128 stands for zero in the data rows.
Here are some points, one per row:
[182  80 167 131 165 127 133  60 198 114 118 163 138 106 112  86  93  94 135 155 124 128 167  98 103  93 169 112 102 139 114  93 175 122 121 101  92  78 155 177 107  63 173 184  74 161 117 135 122 152  80 101 124  93 120 149 179 121  58  99  90 149 124 115]
[ 68 184 104 109 141  66 149  81 176  98 133 121 131 125 133 107 133 103 161  73  79 130  74 152 100  98 122 116  93  90  93  96 173 129 122 100 148  89 105 159 143 166 135 188 155 177 110  95 143 152 157 115 146  93 150 126 105 120 138  95 164 105 150 171]
[120 188 151 101  99 154 189 136 140 154  83  67 115 107 106  77 112 146 133  95 130 127 206 152 119 123 126 169  96 138 157  98  82 165 143  98 183 128 154 109 137  69 131 100 166  62  94 139  95 101 150 151 205  63  98 171 151 101 116 120 155  96 108 111]
[127 170  82 148 105 137  87 162  83  94 135 157  93 149 161  71 174 154 119 118 126 124 131 127 110 115 114 132 111 197 138  95  97 114 117 115 135 107 126 119 119 101 167  69 160 123  56 156 122 100 148  81  76 116 111 104 124 135  88 150 136 170 105 134]
[121 138  97 202 206  93 137  75 172  90 107  98 153 121 121 149 193 127 121 123 166 127 122 160 135 152  49 118  93 138 171 137 167 115 123 109 164 202 116 128 123 112 107 114  70 196 179 131 114 152 215 101 115 117 175 142 115 102 111 190 126 180  93 149]
[ 84  92 218 127  91 104 105  81 115 157 156 120 137  87 214 142  98 109  82 127 117 118 137 142 131  61  63 108 114 152 181  76 161 102 161 163 138 131 106 149 126 159 109 122 149 195 119 125  71 134 136 138 146 128  59  91  99 149 172 157 106 107 164 112]
[ 69  74 108 129 125 119 133 170  95 106 148 137 166 164 119 133 144  71 148 106 107 110 188 162 184 126 200 115 154 140 185  81 157  87 153 112 171  92 137  61 151 125 127 137 113 175 117 107 148 142 106 156 137 160  95 131 135 110 203 174 144 157 165 117]
[104 116 117  80  78 105 151 119 139 162 122 162 155 146 136 156 140 133 155 123 137 163 172 127 125 107 145 154 141 137 169 165 152  78  89 180 112 153 152 126 121 185 149 127  94 164  81 139 135 160 120 142 147 148 177 106 159 141 139 122  77 115 154 145]
[149 141 124 140 141 167 149 103 136 146 103 112 123 128 108 129 124  92 208 133 144 100 160  58 139 167 119 149 109 116  66 172 129 129 148 123 158 150  99 128 142 167  95 151 106 109 108 137 190 114 124 107 102  70  92  72 116 121 205 129  58 155 113 101]
[165 140 133 115 128 159 150 174 132 184 181 151 123 166 144 149 136 174 136 119 147 159 110 127 140  81 113 175  66 171  68 117  83 146 142 163 171 120 152 112 139  63 106 189 181 163 184  40 146 124  90 110 129 111 166 119 177 133 122 127 123 146 144  72]
[123 100 169 141 170 109 125 142  92  59 133 139 148 154 130 207 112 112 134 103 139 122 109 173  78 135 144 134 104 132 122 140 115 166 119 118 104 191 150 135  80 110 175 105 133 204 145 151 137 208  84 194 165 100 123 100 141 165 140 106 177  78 133  99]
[133 161 185 131 137 155  93 141 150 144 104  96 103 148 131 133 116 164  77 127  81 141  99 154 208 146 149 138 167 116 164 165 110 124 101 145 157 148  85 172  85 183 170 156 118 115 103 124 135  93  65 111  95  99  93 137 157  59  82 132 141  79 146 152]
[ 89  51 129 135 143 149  82  49 122 100 151  67 128 156  39 145 104 197 108 154  85 123 169 152 166  98  86 143 167 144 109 133 126 142 127 138 106 121 118 128 148 127 129 125 149 168 117 145 140  97  90  80 136 169 148  90  78 107 168  99 188 104 146 153]
[134 134 108 107 159 112 140 143  56 196  83 187 160 119 124  89 129 140 136 164 138 114 102 136 139 167  77 102 135 139  99 190 109 104  95  85 152  97 125 105 128  89 123  95 150  42 146 144 140 179 106  91 130 125 102 103 118 136 102  69 107  65 122 172]
[148 158 136 110 113 169  67  74  31 247 230  57 111 107  43 171 168  72  69 127 155 207 103 102  95 136 110 125 121  94 177 205  70 149 169  30  36 100 161   0 169 222 122 189 189  29 168 166 136 234  69 134 140 103 133 198 139 188  97 178 125 122 101 106]
[ 92 147 120  98  65 105 121 112 172 130 142 162 138  84  82 158 128 111 147 128 138 123 102 131 163 162 169 107 110 143  76 182 149 113 137 169 134 115 152 122  87 127 171  96 125 140 127 122 129  90 127  99 113  93 124 178  92 132 138 143 119 150 115 133]
[198 102  76 137 110 132 151 112  82 136  77 182 109  93 161 149 137 166 124 120 109 138 185 133 144 147 170 141 144 148 141 103  75 106 112 160  94 102 188 199 135 166 121 130 116   7 138 117 159 160 166  89 170 111 133  87 106 121  97 136 185 128 124 122]
[ 59 176 183 157  93 121 111 110 187  99 120 167 103 110 117 130 147  82 108 154 164 119 130 117 148 127 116 140 213 169 175 184 105 149 134 108 180  92 134 127 167 133 110 116 167 194  47 136  95  88 138 159 152 192 106 117  84 116 125  92 167 146 151  95]
[145 215 122 123  98 102 133 107  98  87 117 114 118  98 146 136 150 182  99 174 155 120 164 123 104 151 153 110 161 128 116  62 110  93 181 147  94  93 113 186 103  95  88 128 137 101 223 210 145  83  73 148  86 152 116 102 135 107 114 104 112 102  95 134]
[181 172  60 107 141 109 167 133 135 165 102 150 175 118 146  88 114 153 100 155 124 115  79  77  93 128 163 128 221  59  70 163 102 110 109 131 109 195 140 129 123 125 102 105 136 141 145 144 160 105 137 121  97  62 121 128 104 118  98 155 109 100 124 102]
[186 122 152 117 123  50 117 127 101 111 113 115  87 110 104 100 126  41  80  72  94 145 101 133 148 106 139 127 106 147  98 126 166 132 161 139 152 146 130 108 143  93 120 136  83 107  91 132 160 111 201 148 137 170 129 118 190 151 178 111 127 102 112 164]
[115  30 117  81 128  73 134 127 136 142 134 131 112 124 196 149 123 129 144 113 153 164 183 146 135 127  86 103 121  78 142 153 124 146 152 114 132 121 133 172 104 115 105  61 116 138 143  94 122  94  63 112 104 137 127 127 175 176  82 139 137 182 149 167]
[138  80 183 178 106 177 161 127  90 204 151  97 170 185 104 131 127 162 181  88 143 162  58 111  99 101 202  97 130 156 148 114 186 148  79 114 128  71 108 140 180 120  98 116  89 129  98 149  92  84 125 123 106 130 144 118 128 160 128 130 209 123  60 130]
[ 94  66  95 189 157  90 130 134  91 161 151  89  96  83 157 103 120 117 120 114 197 187 113 105 125 168 135 122 145 113  76  89 114 150 113 170  85  64 133 163 117 117 125 151 141  75 118 116 128  73 109 194 192 159 148 145 139  90 106 106 102 178 153 177]
[139  35 113 121  96 113 156 212 200 158 109  82 123 116  96 104 122 128 144 123 134 147  75 109  95 145 108 102 115 113 110 125 177 120 167 133 119 128 115  83  70 142 162 119 112 151 173 139 194 175 166 110 106 129 158 139 114 119 168  97 136 127 160 126]
[181 147  87 139 176 167 145 123 115 119 110 140 160 115 170 102  69 166  81 141 143 152 132 119 130 170 143 185  84 110 159 148 165 145 141 127 113 149  59 166 148 102 151  85 130 138 152  71 188 172 125 163 120 152 158 155 162 192 179 137 110 130 131 136]
[153 134 153 121 127 160 127 175 131  53  99 162  70 155 137 182 147 121 110 151 138 122 130  92 118  79 114 105  89  96 170 124 145 118 120 110  88 131 137  87 122 135  73 138 140 149  65 114 140 108 131 165  82 156 120 182  88 104 126 161 151 115 126 150]
[126 101 114  74 167 122 117 144 121 158 127 134 141 105 196 219 115 105 149 138 151  66 101 196 113 128 118 110 189  80 148 140 206 132 136 160 153 186 124 142 102 129 167 176 146 109 106  75 165 108 165  89 135 141 164 180  99 151 158  95 126 144  64 107]
[127 179  85 137 138 136 113 221 163 103 178 147 126 159  97  97  99  92 181  83 107  79 119  80 133 118 138 132  86 171 210 145  94 110 131 176  77 143  81  91 238  54 105 103 198  83 181 126  18 110 117 103  95 120 133  46 100  58  72  83 106 153 121 123]
[ 64  89 123 115  96 156 138 161  95  54 113 105 144 152 158 123 100 147 160 134 109 175 110 144 144  79 105 150 173 128 116 144 106 140 112 142 153 155 102 106 145 189 130 179  84 167 188 142 101 120 143 101 181 164  73 161  98 140  63 151 140 127 130 120]
[ 76 125 190 169 109 101 147 119 118  98 134 122 116 152 100  94 116 112 109 138 167  75 106 149 135 138  95 179 107  99 143  70 118 162 112 143 131 141 125 147 134 128  91 138  84  84  91 126 128 117 127 124  98 113 167 123 119 158 131 162 132 138 178  89]
[ 93 102 139 157  54 122  64 135 192  93 185 110 114 149 138 142  99  93 163 182 100 103 144 138 173  82 193 113 130 132 119 138 112 102  75 105 191 145 121 184 130 130 124 132 172 111 180 140 123 157 161 193 138 168 129 127 144 138 159 148 135 143 133 135]
[159 138  18  90 182 136 160 119 179 141 143 136 159 148 160 146 122 129 107 180 122 115  93 161 119 171 126 131 100 150  92 136 123 165 138  82 112 122 169 120 128 164 131 116  91  81 135 181  77 106 119 148 125 103 171 113 115  87 147 114  32 108  97  86]
[157 177 165 117 165 160 111 147 162 127 145 135 134 149  94 122 148 152  96 103  97  71 165 127  67 160 138 104 123 102 119 127 124 148  83 143 121 129 111  89 114 115 132  90  87 138 155  69 201 144 195 137 139 161  90 147 123 146 109 131  69 150 133 117]
[163 170 158 159 136 152  91 160  67 106  98 162 124 129 115  46 162 185 165 157  76 107 161  81  96 170 121 115 138 128  67 154 126 161 152 132 134 124 157 147  96 138 156 144 120 143 106 148  56 123 123 141 151 156 152 147 109 114 165 155 146  92 135 133]
[148 173 128 116 139 200 121  94 133 112  76 132 105  90 116 140 160 146 117 113 112 131 107 115 151 143  92 119 148 116 101  18  77  88 134 124  80 152 135  96 106 149 130  99 126 135 100 120  53 137 158 130  91 145 104 129 189 143 125 110 142 144 150 151]
These points spread out most along one direction. Take the direction at right angles to it along which they spread out most. Go by this last direction. How far along it is each point below, from 0 to 99? 50 is the average, and the first point above lies past it. One standard deviation of the points above along it is 16.
[121 138  97 202 206  93 137  75 172  90 107  98 153 121 121 149 193 127 121 123 166 127 122 160 135 152  49 118  93 138 171 137 167 115 123 109 164 202 116 128 123 112 107 114  70 196 179 131 114 152 215 101 115 117 175 142 115 102 111 190 126 180  93 149] >> 57
[198 102  76 137 110 132 151 112  82 136  77 182 109  93 161 149 137 166 124 120 109 138 185 133 144 147 170 141 144 148 141 103  75 106 112 160  94 102 188 199 135 166 121 130 116   7 138 117 159 160 166  89 170 111 133  87 106 121  97 136 185 128 124 122] >> 66
[123 100 169 141 170 109 125 142  92  59 133 139 148 154 130 207 112 112 134 103 139 122 109 173  78 135 144 134 104 132 122 140 115 166 119 118 104 191 150 135  80 110 175 105 133 204 145 151 137 208  84 194 165 100 123 100 141 165 140 106 177  78 133  99] >> 38
[181 147  87 139 176 167 145 123 115 119 110 140 160 115 170 102  69 166  81 141 143 152 132 119 130 170 143 185  84 110 159 148 165 145 141 127 113 149  59 166 148 102 151  85 130 138 152  71 188 172 125 163 120 152 158 155 162 192 179 137 110 130 131 136] >> 61
[145 215 122 123  98 102 133 107  98  87 117 114 118  98 146 136 150 182  99 174 155 120 164 123 104 151 153 110 161 128 116  62 110  93 181 147  94  93 113 186 103  95  88 128 137 101 223 210 145  83  73 148  86 152 116 102 135 107 114 104 112 102  95 134] >> 71
[153 134 153 121 127 160 127 175 131  53  99 162  70 155 137 182 147 121 110 151 138 122 130  92 118  79 114 105  89  96 170 124 145 118 120 110  88 131 137  87 122 135  73 138 140 149  65 114 140 108 131 165  82 156 120 182  88 104 126 161 151 115 126 150] >> 43
[ 92 147 120  98  65 105 121 112 172 130 142 162 138  84  82 158 128 111 147 128 138 123 102 131 163 162 169 107 110 143  76 182 149 113 137 169 134 115 152 122  87 127 171  96 125 140 127 122 129  90 127  99 113  93 124 178  92 132 138 143 119 150 115 133] >> 53
[127 170  82 148 105 137  87 162  83  94 135 157  93 149 161  71 174 154 119 118 126 124 131 127 110 115 114 132 111 197 138  95  97 114 117 115 135 107 126 119 119 101 167  69 160 123  56 156 122 100 148  81  76 116 111 104 124 135  88 150 136 170 105 134] >> 65
[163 170 158 159 136 152  91 160  67 106  98 162 124 129 115  46 162 185 165 157  76 107 161  81  96 170 121 115 138 128  67 154 126 161 152 132 134 124 157 147  96 138 156 144 120 143 106 148  56 123 123 141 151 156 152 147 109 114 165 155 146  92 135 133] >> 62
[ 69  74 108 129 125 119 133 170  95 106 148 137 166 164 119 133 144  71 148 106 107 110 188 162 184 126 200 115 154 140 185  81 157  87 153 112 171  92 137  61 151 125 127 137 113 175 117 107 148 142 106 156 137 160  95 131 135 110 203 174 144 157 165 117] >> 30
[ 76 125 190 169 109 101 147 119 118  98 134 122 116 152 100  94 116 112 109 138 167  75 106 149 135 138  95 179 107  99 143  70 118 162 112 143 131 141 125 147 134 128  91 138  84  84  91 126 128 117 127 124  98 113 167 123 119 158 131 162 132 138 178  89] >> 47
[120 188 151 101  99 154 189 136 140 154  83  67 115 107 106  77 112 146 133  95 130 127 206 152 119 123 126 169  96 138 157  98  82 165 143  98 183 128 154 109 137  69 131 100 166  62  94 139  95 101 150 151 205  63  98 171 151 101 116 120 155  96 108 111] >> 57
[126 101 114  74 167 122 117 144 121 158 127 134 141 105 196 219 115 105 149 138 151  66 101 196 113 128 118 110 189  80 148 140 206 132 136 160 153 186 124 142 102 129 167 176 146 109 106  75 165 108 165  89 135 141 164 180  99 151 158  95 126 144  64 107] >> 48
